In the data rows, 128 means zero.
Here are some points, each followed by its number:
[165, 140, 146, 159, 122, 147, 154, 34, 181, 142, 215, 154] 0
[165, 135, 158, 200, 137, 118, 98, 87, 131, 117, 179, 117] 1
[156, 144, 92, 133, 139, 177, 121, 147, 167, 160, 121, 81] 2
[35, 173, 125, 207, 87, 36, 183, 160, 110, 189, 171, 100] 3
[114, 136, 106, 154, 128, 177, 198, 104, 102, 113, 115, 93] 4
[148, 146, 134, 115, 151, 139, 143, 113, 108, 72, 86, 137] 5
[115, 74, 148, 90, 144, 106, 113, 180, 103, 97, 149, 213] 6
[151, 92, 111, 25, 106, 90, 72, 160, 52, 84, 99, 219] 7
[117, 148, 132, 168, 142, 159, 77, 179, 180, 146, 97, 94] 8
[117, 140, 88, 140, 145, 182, 133, 166, 181, 147, 74, 63] 9
[170, 125, 163, 233, 115, 93, 108, 65, 129, 104, 180, 114] 10
[123, 194, 80, 197, 94, 39, 187, 120, 90, 188, 153, 154] 11
[151, 139, 137, 109, 151, 137, 139, 116, 111, 77, 89, 135] 12
[147, 149, 132, 117, 149, 142, 146, 108, 108, 79, 89, 135] 13
[116, 80, 139, 91, 140, 112, 120, 175, 107, 99, 145, 206] 14
[123, 164, 100, 146, 128, 190, 185, 53, 106, 148, 125, 109] 15
[146, 134, 126, 144, 95, 120, 136, 84, 89, 104, 186, 204] 16
[172, 74, 165, 55, 149, 122, 91, 152, 142, 129, 110, 113] 17
[149, 61, 196, 75, 148, 119, 68, 115, 146, 138, 101, 100] 18
[121, 135, 111, 161, 129, 171, 190, 101, 109, 113, 120, 93] 19
New points follow, each followed by the number of its nearest point above.
[42, 182, 131, 217, 109, 38, 179, 162, 147, 234, 187, 114] 3
[150, 65, 198, 90, 150, 123, 72, 105, 155, 144, 108, 95] 18
[183, 66, 166, 40, 160, 125, 97, 149, 155, 133, 109, 120] 17
[176, 71, 165, 55, 150, 124, 97, 147, 146, 124, 110, 109] 17
[29, 178, 145, 215, 85, 17, 148, 196, 102, 193, 170, 119] 3
[143, 73, 196, 90, 148, 112, 76, 114, 148, 149, 106, 93] 18
[40, 170, 116, 196, 89, 49, 184, 159, 116, 182, 160, 101] 3
[143, 131, 112, 129, 106, 129, 142, 84, 85, 109, 193, 203] 16
[184, 71, 170, 51, 152, 123, 98, 145, 151, 124, 111, 118] 17
[55, 175, 154, 210, 97, 39, 153, 187, 94, 188, 168, 111] 3
[93, 128, 45, 85, 123, 182, 169, 168, 157, 99, 64, 120] 9
